Each named move below is a turn or a mirror, shown by a few rows before and after it. Which moves, in which order, take the first row of each later pair to the second? The first pair is answered.
K280 (before => after):
[ 48  -2 -24  28   0 -33  -5  -2  48   0  19] => [-36  10  -7  17 -26 -21 -30  35 -32 -15 -38]
[-17   1  -9 -13 -43 -10  -1   7  -9   8  16] => [  2  -2 -20  -9 -35 -12   4   1   8   9  32]
[ 55  28 -23 -13 -15 -11  -5  17  11 -17  20] => [ 12  36 -14 -17 -29  -6 -19  36 -31 -26  -9]
K108 (before => after):
[ -6   7  -6  32  16   3  -7 -11  25 -15   5] => [-27  25   4  16   2  17 -13  16  13 -13  -5]
[ 22  -5   1 -54 -29  18  18  31 -27  38  27] => [ 51 -37 -21 -22  -3  -9  25 -16   1  32  49]
[ -7  -3  -2  20  38  10  14 -19  -4 -10 -20] => [-27  -6   0  27  25  11  -2  -9   3 -13 -25]
K622 (before => after):
[  4 -42   7  10  -1  -1 -15  -3 -10  17  15] => [  5 -31  17  -3  -3  16  -9   9  -9  26  16]
[ 22   9 -25  25 -10  -9  -7 -17  17  -8  23] => [ 17   2 -13  18 -11  -2  -3 -19  30   9  31]
[-19 -11  33 -16   8  21  -2   5 -16  -1   1] => [-15   0  31 -12   6  17  -7  12 -21 -10  -5]
[-24 -22  10  15  -5   7 -10  -4   9   2  -3] => [-27 -14  17   7  -8  13  -9   8  10   9  -6]
Now pairs of rows:
Each pair is 2 to 3 moves apart.
[-43 -10  15  14 -10  -5 -20   0   5 -11 -11] => [  1  25  18 -33 -10  23   9  16   6   4   1]
K280 then K108 then K108
[ 27  17  -1   7  52   5  26 -18 -14  -5 -28] => [ -5 -23   6  32  48   1  15 -37  10   9 -15]
K280 then K108 then K622
[ 21   5 -34  -1   6 -22 -14  -3 -38 -25 -25] => [-24  -1 -10 -14 -21  -2 -24  23 -46  -6 -25]
K622 then K108 then K108
[ 28  -1  -5  -4   4  -9  13 -24  25   3  29] => [-21  18   4 -10 -12  -9  -9   9 -33 -18 -14]
K622 then K280 then K622
[  3  -1   5 -40 -22  13  -4  19  19  51  26] => [ 26  -1  -5 -50   0   8  15  -6   3  47  24]
K280 then K108
[-25 -31   4  13   5  -8  12 -34   5  12  12] => [-20  15  12 -25  -7  11  19   8 -38   5 -15]
K108 then K108 then K622
[ 48  11  -2 -17  31   1  27 -24 -24  -1  -6] => [ 16 -20  -2  -7  25  -9  21 -38 -40   1 -11]
K280 then K622 then K622
[ -2   1   0 -17  17  16  20   2 -22  10 -19] => [  1  -5 -13  -6  18   2  15  -8 -30  -7 -19]
K622 then K622
[-17  17  13  10   7   4 -11  30 -15 -18 -26] => [-22 -35  13  25  17  -3  -3 -12   7   7   7]
K622 then K622 then K622
[-12  17  -1 -40 -20   6  19  12 -34  12  38] => [  9   6   2 -24 -13   6  23  -2  11  23  59]
K280 then K108 then K622
[-38  -2  36 -24  14  29  12  -1  -4  28 -11] => [ 46  13 -10   5  34  -6  11 -21  33  -4   5]
K622 then K622 then K280
[  6  15  -3  23  30   2   4 -12  24 -19 -17] => [-22  -9   4  25  31   2   5 -22  18  -4 -13]
K280 then K622 then K622
[ 25  -1 -31   2 -17 -31 -11  -7 -19 -17  14] => [ 12 -18 -12  -9 -18  -8   9 -16   6  21  40]
K622 then K622
[-24  -2  16 -27  -3  23   2   1  24  34  14] => [ -5  19 -23   2   5 -27 -27   3 -19 -31 -20]
K622 then K622 then K622
[ 12   1 -17   7   8 -15  -5 -16 -14 -20  -3] => [ -1 -17  -7  13   2  -6  -7 -21  14  -4  18]
K108 then K280 then K622
[-32  -1   7  -2   3  13  11   4 -14  21 -21] => [ 5 13  0 -7 10 20 24  6 19 28 -3]
K280 then K622
[ -8 -27 -22  -4  -6 -10   9 -24  -3  10  16] => [  7 -15 -20 -21 -17   2  16 -11  10  22  27]
K108 then K108 then K280
[ 23  28 -24  -9  38   8  14   1  -5   2  -4] => [-33   8 -16  19  31  -5 -14   2 -17 -10 -20]
K108 then K280
[-33  14   0  32  37 -10  -7 -25 -29 -21 -45] => [-19 -14  -1  37  48 -11   3 -54   5   1 -12]
K622 then K280
[-22  28   9   8   0   7 -15  27  -5 -16 -32] => [-23 -31   1  28  13 -10  -9 -23  12   3   2]
K622 then K622 then K622
[ -8 -27  -8 -15  19 -13  13 -44 -72  -2  -6] => [-47 -52  18   8  -7   6  -2 -29   9  34  28]
K280 then K108 then K622
[-13  17  32 -30   1  -6  27   3 -17  12   1] => [-43  -2  29  -4   0 -15   8  -4 -15   3  -7]
K280 then K108 then K280
[ 24 -21  -2  -4  -2  -1  21 -15  41  22  36] => [ 33   9   4 -36  13  16  44  -8  -6  12   7]
K622 then K280 then K108
[ -7  -6 -11   3  12  -9   3 -15 -18  -4  -4] => [ 12  -8 -13   4  14  -6   9 -14  11   4  13]
K108 then K108 then K280
[-50 -12  31   4 -19  17  -4  18  28   2 -10] => [ 9 -4 13 11 -4  7 11  7 71 -1 13]
K622 then K280
[-39 -22  -2  -8 -23 -15 -26  -2 -46  -5 -17] => [ 49 -14 -15 -27   7 -12  13 -31  -9  11  23]
K108 then K280
[ 36  15 -10   0  20 -15   1  -7 -24   4  -1] => [  2   5  -4   0  13 -19  -5  -5 -52   5 -11]
K622 then K280
[ 10 -11  -6  25  -4 -36 -20 -16   6   2  14] => [ 43  23   5 -17 -10 -15   1  10   0  11  20]
K108 then K108 then K280
[ 16  -7 -12 -29 -20  -2  16   7 -15  24  30] => [ 32  -1 -18 -27 -14 -12  17   5 -14  13  31]
K280 then K622 then K280
[ 21   8  15   2  34  24  47 -22  17  17  -2] => [-11   2  28  24  17  29  24  -4  43  22   0]
K108 then K622
[-31 -27   6  35   3  -4 -16 -18  12 -10 -10] => [ 25  -7   8   6  10  11   7 -12  47  14  18]
K108 then K280
[-20   1  24  -8  18  38  -2  20  -9  19   0] => [ 14  30   3   0  24  20  -9  33  -6 -15 -11]
K280 then K622 then K622
[-37 -28  17  11  24  12  20 -33   6  21  -5] => [-17  21  28 -13  20  39  23  12  13  16 -17]
K622 then K280 then K622
[ 33 -18 -26   6  -7  -6   2   3  11   2   6] => [ 28 -10 -16  -6 -12  10  12  14  21  15  10]
K622 then K622
[ 32  -8  -6 -28   0   5  27 -25 -17  25  25] => [-44 -30   1   7 -20  -6 -13 -11 -29   9  -2]
K108 then K280
[-29 -42  -3   7  -4 -11 -14 -23 -15   9  14] => [ -1 -24   8 -27  -4  15  16 -13   5  37  30]
K622 then K108 then K280
[ -9 -44 -10  19 -33 -17 -18   2  20  10  62] => [ -8 -37   0  13 -35  -7 -15   9  27  17  66]
K280 then K622 then K280
[-24  -2  -1 -11 -20   7 -19  12 -47  -6 -14] => [ 38  -6  -5 -16 -11  14   9  -7  22  16  30]
K280 then K622
[-16   2   2  23 -13 -15 -26  17   9 -14  -2] => [ 17  16   0   6 -14  -9 -11  23  27  -2  17]
K280 then K108 then K280
